[-5.34 -2.07 -0.45  0.82 -2.62  0.01 -2.71 -0.57  0.45 -2.40 -1.42  0.15
  4.44  1.33  2.90  1.76 -0.03  0.61 -1.45  0.39  2.41 -0.31 -3.30 -3.81
 -0.73 -0.13  1.05 -0.62  2.65 -1.42 -1.27] = Nar
[ 1.05 -1.21  3.04  5.08  1.73 -1.61  1.48 -2.63  2.34 -0.06 -1.45  3.21
  0.28 -0.84 -4.30  3.54 -3.07 -1.48  0.37 -2.65  0.62  1.93  4.93 -1.59
  0.77  0.44 -1.78  0.90  1.77 -0.19  0.21] = rike
[ 1.08 -1.22  3.05  5.03  1.74 -1.61  1.48 -2.63  2.35 -0.06 -1.41  3.17
  0.26 -0.91 -4.33  3.49 -3.05 -1.50  0.40 -2.69  0.64  1.90  4.95 -1.63
  0.74  0.45 -1.77  0.90  1.76 -0.19  0.23] = gumup
[ 1.70  0.50 -0.48  5.81  3.16 -2.31  2.58 -1.06  2.13 -0.92 -0.48  2.76
  1.55 -0.21 -3.21  1.80 -1.08  0.88  0.39 -1.03 -1.12  1.71  3.12 -1.84
  0.97  0.24 -2.10  2.91  1.49 -0.78  0.26] = riv
[ 2.00 -2.43  1.07 -0.45 -1.53 -3.95 -4.52 -4.67 -0.45  2.73 -3.49  2.15
  0.21  0.53 -1.22 -3.01 -1.77 -1.05 -0.70 -1.94 -1.72 -1.43 -2.54 -0.94
 -3.92  1.23 -2.13 -1.83 -5.56 -2.65 -7.00] = Dudu
[ 1.07  0.13 -0.41  5.65  2.93 -1.87  2.12 -1.34  2.54 -0.99 -0.31  2.74
  1.91 -0.30 -3.57  2.47 -1.56 -0.40 -0.21 -1.78 -1.07  1.71  3.87 -1.61
  0.88  0.93 -1.48  2.90  1.35 -0.48  0.86] = Rol
[-2.65 -3.16 -0.90 -0.11  0.52  0.55 -3.01  1.10  0.83 -3.57 -0.85  0.26
  3.01  2.79  2.00  2.91  0.90  0.33  0.04  1.79  3.86 -1.31 -1.77 -0.35
  0.36 -0.08  2.73 -0.37  0.82 -0.47 -0.50] = mefat
[ 2.56 -2.21  0.83 -1.03 -1.61 -3.32 -4.09 -5.07  0.37  2.93 -3.88  2.11
  0.94  0.14 -1.29 -3.72 -1.86 -0.47 -0.78 -1.03 -0.94 -1.55 -2.70 -1.34
 -4.39  1.75 -1.57 -2.49 -5.32 -2.07 -7.63] = lume
[ 2.14 -2.07 -1.51 -0.94 -1.91 -0.71 -4.25 -6.11  3.06  1.44 -2.40  1.68
  1.47 -0.29 -1.38 -1.83 -0.98 -2.91  0.10 -1.43 -1.49 -1.51 -2.43 -0.91
 -3.00  0.78 -2.21 -1.81 -5.08 -0.69 -7.67] = Lel
[ 1.26 -1.12  2.62  5.36  1.72 -2.58  1.76 -2.32  2.14  0.16 -1.47  2.64
  0.46 -0.63 -4.69  4.23 -2.21 -1.17  0.28 -2.76  0.91  1.35  4.26 -2.24
  1.19  0.32 -2.37  1.02  0.71 -0.55 -0.07] = mot
[ 2.01 -0.36 -0.33 -1.10 -0.09 -2.23 -3.49 -5.89  1.26  2.44 -3.09  3.39
  1.50 -0.59 -0.33 -2.35 -0.59 -2.01 -0.25 -0.21 -2.05 -1.94 -2.01 -0.67
 -3.99  2.71 -2.18 -2.83 -4.31 -1.16 -8.27] = bom
[ 1.56  0.83 -2.21  5.78  2.89 -2.41  2.83 -1.12  2.02 -0.91 -0.97  2.65
  1.58 -0.16 -3.54  1.74 -1.43  1.04  0.32 -0.96 -1.29  1.66  3.50 -1.78
  1.27  0.51 -2.20  2.88  1.32 -0.65  0.43] = Bevo
present: [-4.09 -5.07]	yes
tags:
[-1.43] -> J491
[-2.76] -> J140
[0.32] -> J296
[-1.44] -> J828
[1.79] -> J275
[-2.75] -> J113
[-1.94] -> J316
join mot 19: 	J140
back: [-2.07 -5.32]	lume
which: [-2.21  0.83]	lume
which: [ 2.74  1.91 -0.30 -3.57  2.47 -1.56 -0.40 -0.21 -1.78]	Rol
back: [-2.40  0.45 -0.57 -2.71  0.01 -2.62  0.82 -0.45 -2.07 -5.34]	Nar
which: [ 0.36 -0.08]	mefat

[ 5.61  2.68 -4.47  1.30 -3.34  5.55  1.17 -1.59 -1.48 -7.17  3.22  7.03
 -7.66  2.03  1.17  0.00  0.17 -1.82  0.48  1.20 -0.02  1.12  3.05  5.32
  4.15 -1.73 -1.17  5.07  3.58 -2.19 -3.43] -> riv
[ 5.61  2.68 -4.47  1.30 -3.34  5.11  1.17 -1.59 -1.48 -7.17  3.22  7.03
 -7.66  3.13  1.17  0.00  0.17 -1.82  0.48  1.20 -0.02  1.12  2.67  5.53
  4.15 -1.73 -0.32  3.18  3.58 -2.19 -3.43] -> bom
[ 5.61  2.68 -4.47  1.30 -1.63  5.41  1.17 -1.59 -1.48 -7.17  3.22  7.03
 -7.66  2.03  1.17  0.00  0.17 -1.82  0.48  1.20 -0.02  1.12  3.05  5.32
  4.15 -1.73 -0.32  5.07  3.58 -2.19 -3.43] -> rike
[ 5.61  2.68 -4.47  1.30 -3.34  5.55  1.17 -1.59 -1.48 -7.17  3.22  7.03
 -7.66  2.03  1.17  0.00  0.17 -1.82  0.48  1.20 -0.02  1.12  3.05  5.32
  4.15 -1.73 -0.32  3.95  3.58 -2.19 -3.43] -> gumup
[ 5.61  2.68 -4.47  1.30 -3.34  5.55  1.17 -0.07 -1.48 -7.17  3.22  7.03
 -7.55  2.03  1.17  0.00  0.89 -3.63  0.48  1.20 -0.02  1.12  3.05  5.32
  4.15 -1.73 -0.32  5.07  3.58 -2.19 -3.43] -> Rol
[ 5.61  2.68 -4.47  1.30 -3.34  5.55  1.17 -1.59 -0.65 -7.17  3.22  7.03
 -7.66  2.03  1.17  0.00  0.17 -1.82  0.48  1.20  1.37  1.12  3.05  5.32
  4.15 -1.73 -0.32  5.07  3.58 -2.19 -5.24] -> mefat
which: [ 5.61  2.68 -4.47  1.30 -1.63  5.41  1.17 -1.59 -1.48 -7.17  3.22  7.03
 -7.66  2.03  1.17  0.00  0.17 -1.82  0.48  1.20 -0.02  1.12  3.05  5.32
  4.15 -1.73 -0.32  5.07  3.58 -2.19 -3.43]	rike
which: [ 5.61  2.68 -4.47  1.30 -3.34  5.55  1.17 -1.59 -0.65 -7.17  3.22  7.03
 -7.66  2.03  1.17  0.00  0.17 -1.82  0.48  1.20  1.37  1.12  3.05  5.32
  4.15 -1.73 -0.32  5.07  3.58 -2.19 -5.24]	mefat

